In the data rows, the value 128 means zero.
Some points, one per row:
[ 77  82  79  80  79  80  83  79  79  79  75  72  64  61  62  63  65  64
  73  68  72  75  78  80  80  95  98 102 102 114 115 111 111 110 104  97
  93  87  82  77  66  63  58  54  44  45  39  43]
[150 153 157 161 155 155 151 151 147 144 140 138 136 137 127 120 113 108
 100 101 104 108 123 127 140 147 152 163 163 168 179 183 187 192 193 194
 189 179 173 158 145 133 134 123 125 120 115 119]
[145 140 138 134 128 123 123 120 119 120 127 137 141 151 158 166 173 180
 181 178 178 181 174 170 161 154 139 133 116 107  97  91  92  94  97  97
 102 109 124 127 140 154 166 171 179 187 192 190]
[146 148 147 135 135 126 123 122 125 132 134 145 153 162 176 174 185 185
 188 184 185 183 179 172 164 153 138 125 105  97  85  79  82  79  89  95
  99 114 118 132 150 163 175 184 200 206 215 211]
[126 121 113 107 104 104 104  97  96  96  96  94  92  99 104 105 119 128
 138 146 142 145 149 146 150 147 150 150 147 149 146 138 137 129 131 122
 128 127 125 131 130 133 128 136 132 127 129 126]
[141 156 164 178 186 197 204 207 202 195 192 174 166 153 143 125 115 109
 101  93  89  83  83  86  87  95 103 117 126 132 138 147 154 155 156 157
 157 149 146 149 140 134 132 128 121 127 127 130]
[132 146 154 156 156 162 154 151 149 140 134 130 122 113  99  89  71  58
  45  40  38  34  39  42  40  47  52  54  63  69  74  82  90  98 107 115
 120 119 120 118 114 114 114 115 127 126 123 128]
[165 165 168 159 146 132 119 103  98  89  84  87  86  86  79  75  73  68
  67  64  68  76  91  96 105 103 101  95  88  87  84  89  93 100 107 111
 115 111 103 106 100 102 104 108 119 122 121 116]
[123 125 123 121 120 122 121 124 124 124 122 123 123 128 123 128 124 123
 125 123 127 126 124 126 124 127 130 124 122 129 127 121 125 128 127 126
 122 122 120 117 117 112 114 118 115 114 111 109]
[155 154 160 164 171 181 185 192 187 182 169 159 143 129 122 119 114 119
 118 120 114 109 108 103 111 117 128 145 155 169 173 175 174 163 157 154
 149 145 146 142 141 133 128 114 101  95  89  89]
[131 127 128 123 125 120 119 116 116 114 115 113 115 112 113 110 122 120
 125 123 130 131 137 139 141 141 145 147 149 149 147 149 146 143 144 142
 138 133 135 131 127 128 125 123 124 121 118 116]
[147 153 166 167 167 162 162 160 160 160 164 162 162 158 152 147 132 121
 110 107 111 110 112 122 124 130 131 128 132 132 132 137 148 148 164 167
 159 154 155 146 141 138 132 134 139 142 145 144]
[122 122 120 116 106  99  93  82  77  81  80  90  99 101 104 104 101 101
 104 110 116 123 133 144 149 149 139 138 133 124 123 123 122 125 128 128
 126 118 110 103  96  92  90  97  99 110 109 112]
[126 117 110 104 100  94  91  88  86  83  80  79  84  83  87  94 101 111
 122 134 143 151 161 168 176 176 189 196 198 203 199 203 196 188 189 174
 165 156 147 140 126 120 111  99  93  85  85  81]
[165 175 182 190 181 176 170 163 156 156 160 161 158 158 154 139 128 112
 104 102  97 108 103 116 121 119 114 113 107 104 107 111 122 135 143 149
 150 145 140 135 133 132 135 149 153 160 165 167]
[ 98  94  90  92  94 101 105 107 106 109  98  96  94  92  98  93 105 104
 112 108 107 105  98  96  88  87  85  92  97  97  98  98  86  88  84  74
  74  77  82  89  95  89  92  91  87  84  88  87]
[129 129 117 118 111 109 105 106 105 109 114 121 130 135 147 153 157 160
 163 168 171 170 169 165 157 151 140 133 127 113 114 108 100 101 101 104
 110 118 122 125 130 142 146 158 164 168 173 168]
[109 108 101  98 102 100  98  97  92  83  75  58  53  42  41  38  44  54
  55  67  67  66  73  73  78  95 100 118 123 140 147 147 150 138 128 122
 119 111 108 111 103 100  94  79  68  62  60  53]
[148 153 151 157 165 169 177 181 180 174 174 164 153 144 142 131 127 126
 121 126 124 125 128 134 143 145 160 168 177 183 190 185 187 185 176 171
 159 154 139 131 124 114 104  89  84  77  77  76]
[112 102  91  87  90  84  75  75  78  76  75  76  83  84  91  93  99 114
 117 120 125 135 135 142 143 147 147 150 148 144 140 144 141 136 131 131
 125 118 116 106 109 103  99  97  96  93  96  93]
[ 98  95  90  97 103 108 122 130 141 143 143 136 138 138 138 155 158 161
 170 177 167 163 148 141 135 129 128 123 135 137 138 128 121 112 102  95
  95 107 113 120 131 137 138 132 129 123 124 128]
[130 134 140 139 142 149 149 144 147 142 146 142 142 134 137 128 122 116
 116 119 113 115 120 123 126 135 146 143 147 154 160 162 166 159 164 160
 154 147 144 136 123 115 107 105 102 102  99  98]
[111 113 111 117 121 132 146 151 146 150 147 139 126 128 126 130 129 137
 143 135 138 138 137 137 145 154 161 174 184 195 200 192 192 187 181 168
 161 158 156 149 142 132 122 109  99  91  87  88]
[115 111 106  99  95  86  83  76  75  81  71  83  93  90  92 102 105 109
 114 124 127 137 143 153 154 159 162 162 160 161 155 158 154 150 150 143
 141 132 128 120 112 110 102 100  97  97  93  94]
[ 84  88  81  75  73  63  60  61  59  59  68  77  90  99  98 109 108 107
 109 114 115 120 124 132 134 133 122 118 111 105 100 103 105 106 112 113
 110 108 105  99  96  91  93  96 101 101 112 107]
[150 143 140 135 136 140 139 140 144 135 128 122 121 109 112 117 123 132
 135 143 147 149 151 156 156 158 175 185 195 198 205 203 199 195 183 178
 176 176 173 174 172 167 157 154 139 129 122 126]
[119 112 105  96  79  70  65  62  51  55  63  71  88  90 104 104 117 117
 122 134 138 145 157 162 168 165 164 151 148 143 137 129 131 130 133 128
 127 120 114 109 107  95  97 101 100  99 102 101]
[147 155 152 152 157 154 154 147 144 140 136 135 127 124 119 112 106 106
 102 102 107 113 121 125 136 139 154 158 162 173 173 180 178 182 178 172
 168 164 155 147 135 130 122 121 111 111 113 106]
[125 134 152 158 154 163 165 163 168 163 160 155 156 148 139 132 122 110
 103  96  88  83  80  81  73  74  71  71  70  73  71  77  80  85  92 101
 102 105 110 111 113 120 130 135 139 148 159 159]
[108 105  99  92  87  83  73  73  71  74  72  80  85  90  92  94  95  95
  98  99 111 110 118 124 133 133 127 128 129 127 130 128 131 132 131 128
 131 127 119 106 100  97  95  92  92  93  86  81]
[134 130 125 123 119 119 117 117 118 125 133 143 153 163 170 177 180 183
 180 185 184 181 178 171 167 159 144 139 121 116 106 100  99 103 105 106
 119 122 129 136 144 154 161 172 176 181 186 190]
[101 106 117 121 127 134 134 133 131 131 137 132 129 122 112 101  93  84
  74  68  68  74  79  82  94 104 111 123 131 137 146 157 167 168 171 169
 165 158 149 139 121 115 104  99  92  94  91  90]
[129 136 140 141 136 128 120 113 107 103 104 102 103  97  89  79  63  57
  47  49  49  52  69  78  88  96 103 106 111 114 119 130 146 154 160 164
 159 156 143 129 115 106 101  95  97  95  94  89]
[114 110 114 109 106 100  97  90  89  97  96 100 104 112 115 118 121 121
 120 125 125 128 125 130 126 122 125 117 113 106 105 102 106 104 109 108
 111 109 110 108 110 115 118 123 124 131 126 130]
[148 168 174 196 205 215 219 228 226 220 213 207 191 182 164 149 133 124
 116 103  96  89  87  86  88  94 103 114 128 134 142 149 158 162 162 165
 166 164 157 160 157 155 154 147 148 145 146 146]
[ 96  97 100 104 111 110 114 123 124 133 133 133 136 140 136 137 135 135
 132 134 134 133 130 135 131 133 140 146 145 151 153 154 159 160 161 155
 159 153 150 146 146 136 130 131 126 124 113 120]
[107  94  85  81  79  75  77  77  77  71  74  74  75  82  89  94 108 117
 126 134 135 136 139 137 130 131 131 129 129 126 121 114 110  99 100  93
  92  95  94  95 100  98 102  99  96  96  96  97]
[ 92  92  90  84  77  66  51  48  44  46  52  57  63  68  72  68  66  65
  65  72  73  88  97 105 111 113 105 107 101 102  98 100 102 106 106 106
 108 101  81  79  71  64  64  64  59  67  59  62]
[137 137 139 142 144 152 150 156 156 161 158 163 164 161 154 155 154 154
 149 144 139 140 143 140 140 141 141 144 146 143 147 146 146 149 149 149
 144 145 143 136 127 129 128 126 122 123 122 124]
Then 16 other points, each followed by its number:
[116 109 104 102 104 109 112 122 126 134 134 138 138 152 158 164 173 181
 183 186 176 173 161 152 140 128 128 116 116 108 103  97  89  82  79  84
  90 100 111 122 133 142 147 152 145 149 146 150] 0
[136 138 132 130 129 130 128 125 131 132 137 135 140 142 149 149 156 156
 158 162 157 163 163 159 149 150 147 148 149 140 137 138 138 135 139 135
 141 146 146 152 155 156 158 161 160 165 161 158] 1
[134 126 122 126 140 156 176 189 197 193 177 163 150 146 143 153 162 177
 186 186 187 173 158 143 137 145 159 173 191 204 204 200 183 168 150 133
 133 138 144 155 155 150 142 122 106  97  74  91] 2
[116 120 123 120 121 115 110 105 103  99  94  89  95  80  70  70  61  56
  53  46  51  56  57  60  64  73  76  75  82  84  92  93 100 106 102 111
 106 110 107 102 103  96  92  92  88  95  94  90] 3
[144 142 146 149 158 165 172 182 186 186 184 190 184 181 185 190 185 189
 194 182 178 171 159 148 139 133 130 131 128 131 131 124 125 125 121 125
 138 141 150 163 175 185 189 195 197 193 195 192] 4
[166 189 200 213 222 227 227 233 231 235 234 233 229 222 213 189 175 152
 138 118 102 102  92  84  78  69  63  54  49  47  53  59  67  85  94 112
 126 129 145 153 163 167 186 201 210 228 237 239] 5
[109 109 104 112 116 129 143 152 159 157 157 152 148 143 147 146 156 162
 166 165 161 156 155 150 150 149 162 171 178 182 185 188 174 171 165 156
 149 147 148 147 143 138 127 119 108  98  91  94] 6
[142 139 132 127 119 105 104  94  92  98 106 117 127 135 142 148 151 156
 158 159 164 171 172 171 161 157 144 131 115 109  97  91  95  95 103 107
 111 119 120 124 131 144 152 164 174 183 190 187] 7
[133 134 147 158 175 194 204 220 224 229 226 217 211 204 199 189 191 180
 175 166 151 134 124 107 100  95  98  98 113 119 117 124 123 120 129 129
 132 138 153 164 171 178 174 177 176 174 168 170] 8
[ 92  83  72  70  69  74  81  88  94  98 101 108 105 114 128 138 151 163
 169 174 173 170 164 162 148 145 146 140 138 136 130 124 113 104  99  92
  92  98 100 113 115 121 126 126 123 122 120 122] 9
[117 113 111  99  93  87  82  75  78  81  84  90 100 104 113 114 113 123
 127 133 139 144 150 155 155 148 150 140 132 127 127 120 118 125 124 123
 120 116 112 107 108 105 104 106 113 114 112 106] 10
[111 114 116 120 129 139 147 159 164 159 148 144 136 128 124 124 124 125
 124 125 125 125 119 125 135 141 157 175 189 202 211 213 210 204 191 183
 178 163 159 147 137 125 107  90  75  64  53  54] 11
[112 120 126 131 123 120 118 112 107 105 105 105 104 107  91  88  75  70
  59  59  58  61  75  81  88  99 103 110 113 119 121 132 141 149 149 151
 156 147 134 118 111 101 100  95  93  91  89  90] 12
[143 128 129 135 149 170 183 198 205 201 191 177 164 154 152 161 176 191
 197 201 191 177 162 150 144 149 160 176 189 197 206 198 185 163 148 142
 138 138 148 159 167 165 154 139 121 106 100 100] 13
[134 147 158 165 169 166 166 157 160 159 161 166 161 157 151 133 124 109
  99  89  84  86  86  92  91  96  95  92  90  90  96 106 109 120 133 140
 136 138 135 126 127 129 131 133 144 149 155 158] 14
[101  98  92 102 106 111 122 127 132 133 135 132 132 132 133 132 136 135
 137 132 136 138 136 138 143 151 157 169 172 180 189 186 192 189 184 184
 175 173 165 155 153 144 136 129 119 109 105 105] 15
Which of these numbered points is nearest to each point below by angle, seen from the average point of the first points? Its number follows each.
[111 107  98 101  93  88  83  79  81  72  70  72  67  70  65  69  73  69
  68  70  75  78  81  82  78  80  83  84  82  80  83  83  87  86  88  84
  91  89  93  91  97  98 100 102  97 100  95  99] > 3
[100  96 101 104 107 113 116 126 130 129 135 139 133 128 129 134 137 139
 139 141 134 139 140 141 142 147 157 163 173 173 178 182 182 176 181 177
 170 162 160 154 148 139 130 123 120 112 111 107] > 15
[ 90  90  90  96 105 107 118 124 129 131 128 130 131 121 125 124 124 129
 129 127 132 128 136 142 138 154 159 173 183 188 205 201 199 202 196 182
 182 174 170 162 149 138 127 113 100  95  85  85] > 15
[134 129 128 130 135 141 152 160 163 164 158 155 155 156 153 164 166 167
 171 171 165 162 149 138 131 130 132 135 138 142 142 144 132 130 125 126
 126 128 141 148 157 160 161 156 154 152 154 149] > 4
[147 156 160 173 173 169 166 163 157 155 150 144 140 127 120 112 100  88
  85  80  78  79  79  86  92  93  93 100 102 104 105 115 122 124 122 127
 128 120 121 114 112 109 108 109 113 115 118 119] > 14
[133 129 129 131 145 151 158 163 171 174 173 168 162 162 160 165 169 172
 179 170 168 158 150 138 135 130 130 136 144 140 144 141 131 127 128 123
 124 138 145 157 165 168 162 161 158 153 151 153] > 4
[141 135 134 138 147 164 176 187 186 182 177 158 151 138 140 140 151 159
 157 164 156 155 143 133 136 135 148 162 177 185 190 188 178 162 150 141
 137 138 144 142 142 137 126 113  94  85  80  81] > 2
[110 106 109 116 120 135 144 152 153 155 145 136 126 126 119 117 115 121
 122 124 125 123 124 121 130 137 160 175 186 201 209 209 209 198 189 178
 170 162 156 143 132 118 103  86  66  56  49  47] > 11
[ 92 106 116 123 126 120 120 120 123 125 122 117 113 114 103  95  88  70
  68  63  68  66  76  89  92 110 113 122 134 139 149 157 168 174 171 173
 169 167 151 130 121 107 103  93  87  93  85  87] > 12
[173 188 200 209 221 219 227 223 227 223 231 227 225 220 206 198 177 155
 136 124 109 100  94  92  85  77  67  56  52  55  51  57  68  83  91 109
 123 136 139 151 157 176 186 203 218 230 246 242] > 5
[156 152 155 157 167 172 186 190 195 191 188 168 161 155 154 156 162 167
 171 171 165 162 153 145 145 143 151 166 172 177 190 185 183 174 166 164
 158 167 175 185 183 190 182 176 170 161 158 153] > 13
[153 164 173 171 179 174 176 173 166 170 173 176 176 173 169 152 151 134
 129 120 116 114 114 111 112 108 104  92  93  95  94  95 101 112 118 130
 128 133 128 136 142 144 148 158 166 169 177 174] > 5
[139 139 135 133 146 159 170 180 181 178 169 159 147 138 135 141 150 153
 157 161 158 150 138 132 135 135 147 155 169 180 187 178 175 164 145 137
 137 134 137 138 143 140 123 116 108  93  86  84] > 2
[128 134 148 155 169 183 199 206 217 216 220 212 207 202 195 190 187 177
 171 164 148 133 123 112 101 101  99  99 105 112 109 116 114 113 122 120
 127 132 147 158 162 167 168 173 173 167 168 172] > 8
[141 142 138 133 131 122 119 118 118 114 110 107 115 112 112 120 123 122
 130 138 145 155 159 164 168 172 179 186 186 183 187 179 181 183 176 174
 166 171 161 156 147 147 141 139 130 129 128 123] > 15
[150 144 148 147 155 164 173 181 181 176 174 162 159 150 152 149 161 159
 165 165 158 156 150 147 143 146 154 158 164 175 178 179 179 165 161 161
 162 165 171 172 178 179 177 171 167 154 152 155] > 13
[154 161 170 180 182 173 173 173 168 169 171 173 170 171 168 159 140 136
 127 117 110 111 114 111 113 108  99 101  91  90  88  93 100 105 113 124
 126 127 134 133 135 140 150 157 164 174 179 177] > 5
[116 111 107 112 116 129 138 146 152 160 155 146 140 137 141 145 147 158
 166 169 168 166 165 159 156 161 172 184 195 203 209 208 195 181 177 166
 153 159 154 157 151 143 134 120 108  96  87  89] > 6
[139 143 144 147 147 156 153 159 157 152 148 151 145 144 139 136 134 136
 127 128 125 121 121 121 125 125 132 132 132 136 140 139 143 141 139 134
 135 134 134 135 131 125 125 123 125 120 121 124] > 8
[114 121 122 124 124 119 117 105 107 105 106 107 109 105  97  84  75  62
  53  49  55  61  68  77  92  95 100 104 110 107 121 128 143 149 159 157
 158 151 140 121 117 106  99  97  98  93  96  91] > 12
[142 137 132 130 131 129 128 131 133 135 130 132 141 140 147 151 153 159
 162 166 166 168 165 155 157 151 153 154 152 148 140 141 142 136 144 136
 142 146 147 150 159 161 163 162 164 162 160 158] > 1
[143 135 126 122 120 116 112 114 109 103  99  96  94  95 100 107 118 129
 139 145 151 160 162 165 165 171 176 179 181 187 186 183 170 163 161 152
 145 148 144 145 139 143 137 133 129 125 120 118] > 15
[101 103 104 106 103 105 110 106 105 106 102 102 100  93  93  88  87  75
  73  70  67  72  71  80  77  78  79  75  78  83  82  84  88  86  89  92
  90  88  83  85  78  84  77  80  84  84  87  90] > 3
[156 163 171 178 184 183 179 181 175 180 179 182 182 176 169 157 150 137
 126 121 113 116 114 109 107 106 101  96  84  92  90  98 102 110 120 123
 129 134 131 133 138 145 151 158 167 163 178 176] > 5
[119 122 126 118 112 109 102  98  94  94  93  97 103 101 102  98  92  94
  93  92  95  98 104 108 109 105 104 100  91  84  89  85  87  95  94 102
 101 100  94  96 103 101 107 112 121 123 132 130] > 3
[142 140 144 152 150 149 161 158 156 161 155 151 150 143 143 137 137 136
 130 128 125 125 123 121 124 127 126 131 132 134 131 140 139 139 136 140
 138 136 135 134 132 129 128 128 124 125 127 125] > 8
[154 152 151 151 165 170 184 187 190 188 173 169 160 154 151 158 160 166
 164 163 161 159 156 144 149 148 158 165 174 184 186 183 183 173 175 164
 163 169 176 178 183 184 180 170 167 155 154 157] > 13
[140 148 156 158 161 160 158 157 152 150 153 153 146 145 139 129 116 102
  95  94  86  87  88  95 104 104  99 102 104  99 110 111 116 125 134 132
 132 133 130 127 128 127 124 128 136 137 140 137] > 14
[143 144 132 127 123 114  96  96  96  99 107 114 130 138 148 155 152 162
 158 163 163 165 169 169 171 150 144 126 116 105  96  91  91  96 104 108
 114 119 120 126 136 147 156 167 180 186 193 189] > 7
[109  99  89  77  55  41  29  20  18  19  32  41  59  77  86  97  98 110
 110 121 136 148 153 166 170 172 162 152 135 123 117 110 110 115 111 116
 114 108 103  89  85  90  89  93 101 109 108 101] > 10
[141 127 118 112 111 104 105 102 103  99  93  93  90  90  95 110 115 131
 134 148 152 158 163 161 168 174 182 190 189 188 192 181 176 171 164 153
 147 144 144 148 142 143 139 129 126 119 116 115] > 15
[135 130 133 134 136 153 159 162 168 165 161 150 147 146 144 142 150 155
 159 159 159 157 148 150 148 157 159 170 181 185 186 187 175 169 154 151
 138 135 135 133 131 126 114 106  96  85  77  82] > 2
[120 113 104 102 106 112 115 128 129 138 135 142 143 149 156 168 179 190
 192 192 185 179 169 155 143 130 119 115 115 104 102  92  86  76  80  86
  90  96 108 121 137 146 152 153 149 160 153 155] > 0
[120 107 100 104 103 106 113 118 121 127 125 131 134 145 154 160 170 175
 183 179 178 170 166 151 140 134 127 120 114 113 107  96  89  85  84  84
  87 101 109 121 131 139 141 148 151 145 152 149] > 0
[163 173 180 183 177 166 163 152 149 153 155 171 171 171 170 153 142 130
 120 115 115 121 124 130 131 128 121 113  99  92  90  91  99 112 131 137
 144 142 137 137 139 147 155 170 182 196 200 202] > 5
[128 128 123 119 116 119 112 116 116 119 125 130 134 138 145 149 157 163
 165 165 168 171 169 166 168 163 163 157 151 150 146 146 143 140 142 141
 141 139 140 141 139 140 142 143 149 146 144 141] > 1
[171 174 175 180 173 171 171 166 160 164 162 169 173 175 175 185 177 178
 179 178 173 173 170 166 155 150 140 128 122 115 112 110 105 111 112 124
 133 140 152 165 179 193 201 212 222 226 236 238] > 4
[121 134 137 145 154 154 156 162 162 160 154 151 138 131 122 110 107 101
  94  85  80  74  78  82  82  90  92 100 107 117 118 125 131 130 138 133
 129 127 125 120 120 108 109 102 102  96  97  99] > 14
[145 142 146 157 168 187 197 215 218 210 202 187 173 162 155 157 162 166
 166 168 160 147 133 130 129 125 143 157 168 180 191 187 172 164 147 140
 140 139 146 150 156 149 134 124 109  97  93  96] > 13
[ 95  83  78  73  74  81  88  91  97 102 103 108 117 126 129 144 162 168
 177 179 184 177 169 164 153 148 144 139 133 130 127 118 107 104  92  87
  94  93 101 115 120 129 133 136 137 138 143 142] > 9
[ 90  79  70  62  64  59  56  60  64  72  85  94 112 122 131 147 156 166
 176 178 179 178 174 172 156 157 146 139 127 115 103 102  96  93  89  90
  92  99 101 104 109 118 122 123 126 129 128 131] > 9
[144 140 131 123 113 106  94  85  96  94 104 118 134 141 152 168 170 178
 179 181 183 189 194 180 176 164 145 125 110  90  81  77  79  75  87  96
 102 110 117 124 136 147 161 178 193 206 206 205] > 7
[141 130 128 122 127 125 130 125 130 133 135 135 133 140 138 150 151 155
 166 170 165 161 162 160 162 153 155 156 152 150 152 144 144 144 144 142
 144 148 152 152 153 162 158 158 159 154 158 151] > 1
[144 143 143 144 147 156 157 159 154 152 150 141 136 125 129 126 132 133
 138 144 144 141 144 148 150 151 165 173 184 188 193 189 183 179 169 164
 157 154 157 151 143 142 136 122 115 112 110 106] > 2
[146 139 132 121 114  99  94  90  92 101 107 117 129 143 152 155 165 168
 175 180 185 185 186 185 174 166 156 138 122 107 100  92  88  94  94  99
 103 109 120 135 137 150 164 175 183 194 201 199] > 7
[ 89  89  84  84  84  84  88  91  96  99 101 105 104 111 118 121 134 137
 143 145 148 144 142 140 138 133 134 128 121 124 124 117 113 104 106 104
 100 102 109 114 116 117 121 124 121 121 125 124] > 9
[116 112 108 104  98  91  87  81  79  78  80  90  98 107 110 117 117 118
 123 124 132 135 141 148 148 146 141 137 130 122 120 121 120 125 126 119
 120 119 119 112 103  98 104 105 109 113 111 112] > 10
[148 144 148 141 137 128 119 113 117 118 121 133 135 141 144 145 141 135
 141 145 148 150 158 167 166 167 160 151 145 143 141 140 148 150 157 161
 160 155 149 147 141 140 143 149 153 156 155 153] > 1
[146 145 146 152 160 183 198 205 214 205 193 178 154 146 146 144 158 160
 169 169 163 153 144 132 134 142 152 172 191 205 213 206 193 181 168 153
 150 155 152 157 162 145 136 126 105  95  85  87] > 2
[112 114 116 110 107 104 100  93  88  90  89  87  91  95  96  88  86  86
  80  81  83  91  97 103 100 102  98  98  94  92  86  91  90  92  97  99
  97 102  96  97  93  99  95 100 106 115 117 117] > 3
[ 85  84  80  81  78  83  86  87  92  97 102 103 104 115 123 131 136 140
 140 144 142 139 140 132 126 125 118 111 111 102 101  94  92  90  87  90
  90  99  96 105 111 115 120 118 125 127 135 132] > 9
[163 169 180 185 181 176 171 162 155 152 145 147 142 136 125 115 103  96
  85  81  79  87 101 103 111 114 116 121 119 124 129 135 139 150 148 157
 157 145 144 131 128 118 119 118 121 126 126 126] > 14
[150 142 142 147 157 172 191 196 202 196 188 176 154 154 150 153 161 170
 175 178 170 161 149 139 134 137 150 162 174 186 187 182 170 162 143 138
 133 135 144 142 151 152 143 127 112  95  92  97] > 13
[147 144 142 136 131 119 113 109 103 103 101 100  99 100 104 101 103 108
 110 121 130 141 148 162 170 174 175 183 182 184 187 184 185 184 178 177
 169 163 154 143 133 127 120 117 115 114 112 115] > 15
[ 89  96  95  93  97  94  94  91  91  94 101 106 107 115 113 113 105 102
  96  97  95  95 101 103 102  98  99  97  94  90  89  95  96  97 102 107
 107 104  99  94  94  91  89  92 103  98 106 107] > 3
[142 133 131 125 133 136 147 155 151 149 142 136 126 126 130 140 149 162
 177 178 179 175 165 157 156 159 166 177 183 187 188 180 166 158 141 133
 127 128 129 133 137 138 127 117 101  93  86  92] > 2
[152 163 176 183 185 180 175 172 166 167 169 172 176 173 165 153 140 133
 119 117 108 109 111 114 105 107 101  97  88  84  86  92 102 110 117 129
 130 132 135 130 136 137 144 155 161 172 174 174] > 5
[114 109 105 108 102 108 108 124 125 127 129 131 139 142 150 159 171 174
 180 177 178 174 162 152 142 137 129 121 120 112 102 100  95  89  86  86
  95 105 110 121 127 139 141 143 147 150 143 149] > 0
[ 98 105 117 122 123 132 121 127 127 125 127 126 127 115 103  97  85  71
  61  60  66  66  79  88  99 108 114 121 129 139 146 155 163 177 178 178
 176 165 151 132 122 114 108  98 104  98  97  97] > 12
[160 173 180 186 185 181 175 175 174 173 184 184 195 192 188 178 164 156
 141 140 133 131 127 127 120 114 100  94  83  74  73  77  87  94 107 119
 128 136 139 144 149 164 174 189 204 211 220 218] > 5
[155 151 148 144 147 157 164 158 168 161 153 142 136 133 133 137 142 154
 160 160 164 160 156 156 152 151 164 169 177 186 186 185 174 167 148 148
 140 136 143 145 140 141 133 126 113 107  98 103] > 2
[153 163 173 172 176 173 165 161 154 154 151 150 145 139 129 114 101  90
  80  75  72  81  91  94 105 113 117 112 118 123 126 133 140 149 156 155
 158 143 140 131 119 109 115 112 110 116 119 119] > 14
[137 141 149 149 159 164 175 176 172 166 155 141 121 111 101  91  93  94
  94  99  96 103 101 110 115 136 152 175 193 208 220 225 226 206 203 190
 177 169 154 149 127 113  91  76  55  44  40  33] > 11
[153 154 153 156 152 158 165 173 170 167 156 149 142 138 142 143 147 152
 155 157 157 151 148 141 140 146 144 149 156 160 156 159 150 144 134 132
 128 126 135 135 135 136 133 122 116 113 107 104] > 13
[125 135 142 154 165 177 188 191 195 197 196 193 188 180 171 168 157 151
 141 134 121 110 107  97  97  95  96 100 104 112 116 122 124 126 126 129
 137 138 144 148 152 148 152 151 150 150 149 152] > 8
[110 104  90  74  58  38  22  17   5  16  25  45  57  76  86  99 101 100
 114 124 136 152 162 175 175 170 158 148 133 116 108 110 104 105 111 112
 110 107 101  93  92  91  95 100 111 114 119 111] > 10
[116 113 102 108 115 120 131 137 138 132 125 115 111 106 110 116 120 132
 140 144 140 143 135 136 140 141 150 164 181 192 189 198 186 181 169 158
 159 153 156 153 150 145 139 123 107  95  89  89] > 15
[ 98  89  90  86  85  81  77  78  78  74  73  74  71  70  65  66  66  67
  66  69  76  77  82  80  82  86  88  90  97  91  94 101  94  97  97  95
  90  90  85  89  81  80  76  79  77  75  77  73] > 3
[128 124 123 121 115 109 105 104 103 104 112 120 127 129 141 140 145 149
 148 146 152 149 153 153 146 143 131 125 111 104  97  98  97 105 107 110
 110 112 119 121 129 129 142 152 156 164 167 169] > 7
[145 138 141 129 125 122 114 111 111 110 121 130 139 145 149 159 161 159
 159 158 163 164 161 161 160 152 136 130 114 104 102  95  93  94 104 106
 110 117 124 134 139 145 157 166 175 188 191 190] > 7
[ 79  78  77  71  70  73  78  76  85  90  90  97 108 114 117 124 133 137
 137 138 143 136 140 135 128 127 119 115 111 103  98  92  94  89  89  87
  90  93  96 100 105 109 116 121 123 127 131 130] > 9
[124 129 127 136 149 156 166 163 166 164 161 156 148 142 136 132 133 128
 127 124 119 116 109  99 102 105 112 122 129 137 144 142 142 136 131 134
 127 126 132 127 131 124 121 115 107 101  99 100] > 8
[153 160 153 154 142 134 127 114 117 122 123 141 147 154 153 155 152 152
 143 150 148 157 167 174 178 171 166 155 141 138 130 135 140 150 158 163
 164 164 157 149 150 149 160 166 179 178 181 181] > 1
[ 98 106 108 115 123 127 128 126 130 133 131 129 125 120 109 105  95  89
  87  82  76  79  91  89  95 101 107 111 121 128 134 140 151 149 154 153
 149 143 139 128 119 112 105 101  96  98  97 100] > 12
[132 146 153 159 163 164 164 166 160 162 158 159 156 154 145 132 124 110
 103  94  89  93  92  98  94  99  95  97  99 103 109 109 117 121 129 128
 129 132 132 128 126 124 131 132 134 137 140 140] > 14
[127 128 127 126 129 127 135 135 135 128 131 123 124 122 117 120 122 126
 131 134 136 137 142 144 155 159 174 181 201 204 208 221 216 211 208 198
 189 185 183 170 161 148 139 121 113  99  96  93] > 15
[113 114 117 120 122 122 126 135 128 132 129 132 131 128 130 139 134 132
 138 133 130 125 122 119 113 111 114 115 113 113 112 111 111 109 108 112
 113 117 117 120 122 124 128 129 127 129 123 133] > 0
[144 142 139 137 120 114 107 102  98 108 113 127 137 145 157 162 167 170
 168 169 175 171 171 166 159 148 134 117  99  82  76  71  76  80  87  99
 107 116 121 132 142 156 171 186 192 206 206 205] > 7
[109  96  85  69  56  32  20   6   0   6  18  34  55  67  83  93 105 106
 112 127 135 150 169 179 176 174 167 146 130 123 108 105 105 107 113 113
 109 107 103  88  82  85  90 103 103 113 114 109] > 10
[150 153 149 148 141 135 125 118 120 111 114 110 115 111 113 112 114 114
 119 122 124 131 134 136 141 136 137 135 128 127 126 120 118 114 115 120
 114 113 115 114 122 124 121 129 136 136 135 136] > 7
[114 108 111 112 109 119 127 131 134 144 148 151 156 171 170 174 178 186
 183 184 177 169 162 150 138 139 120 116 104 101 106 100  94  96  96 101
 107 109 117 132 140 148 158 160 166 167 172 174] > 0
[125 143 151 165 172 186 195 201 208 209 204 207 197 188 178 171 164 155
 142 131 122 113 105  98  96  96  93  94 107 105 110 114 120 120 125 132
 137 138 145 151 151 157 160 156 161 157 159 164] > 8
[139 129 122 133 147 165 184 198 201 195 185 171 155 149 147 157 163 176
 183 188 179 167 152 143 137 139 154 165 177 196 197 189 178 164 147 138
 136 137 136 151 152 152 145 125 109  96  84  86] > 2
[114 105  95  89  91  84  93  95  96  94  95  92  95  96 107 120 124 135
 147 153 151 156 151 152 147 141 147 147 152 148 141 138 129 119 116 111
 106 110 109 112 118 122 110 115 110 106 102 100] > 9
[142 152 161 171 167 171 160 157 163 157 160 157 156 152 145 136 119 111
 102  95  92  91  94  98 103  99  96  99  97  97  95 105 114 124 127 140
 134 135 132 131 130 130 132 141 144 150 157 160] > 14
[161 158 162 154 143 132 118 104  93  93  91  88  92  93  90  89  84  85
  77  77  88  95 103 109 110 109 106 103  96  88  89  92  93 100 105 107
 108 115 108 104 104 107 117 113 124 127 130 129] > 3
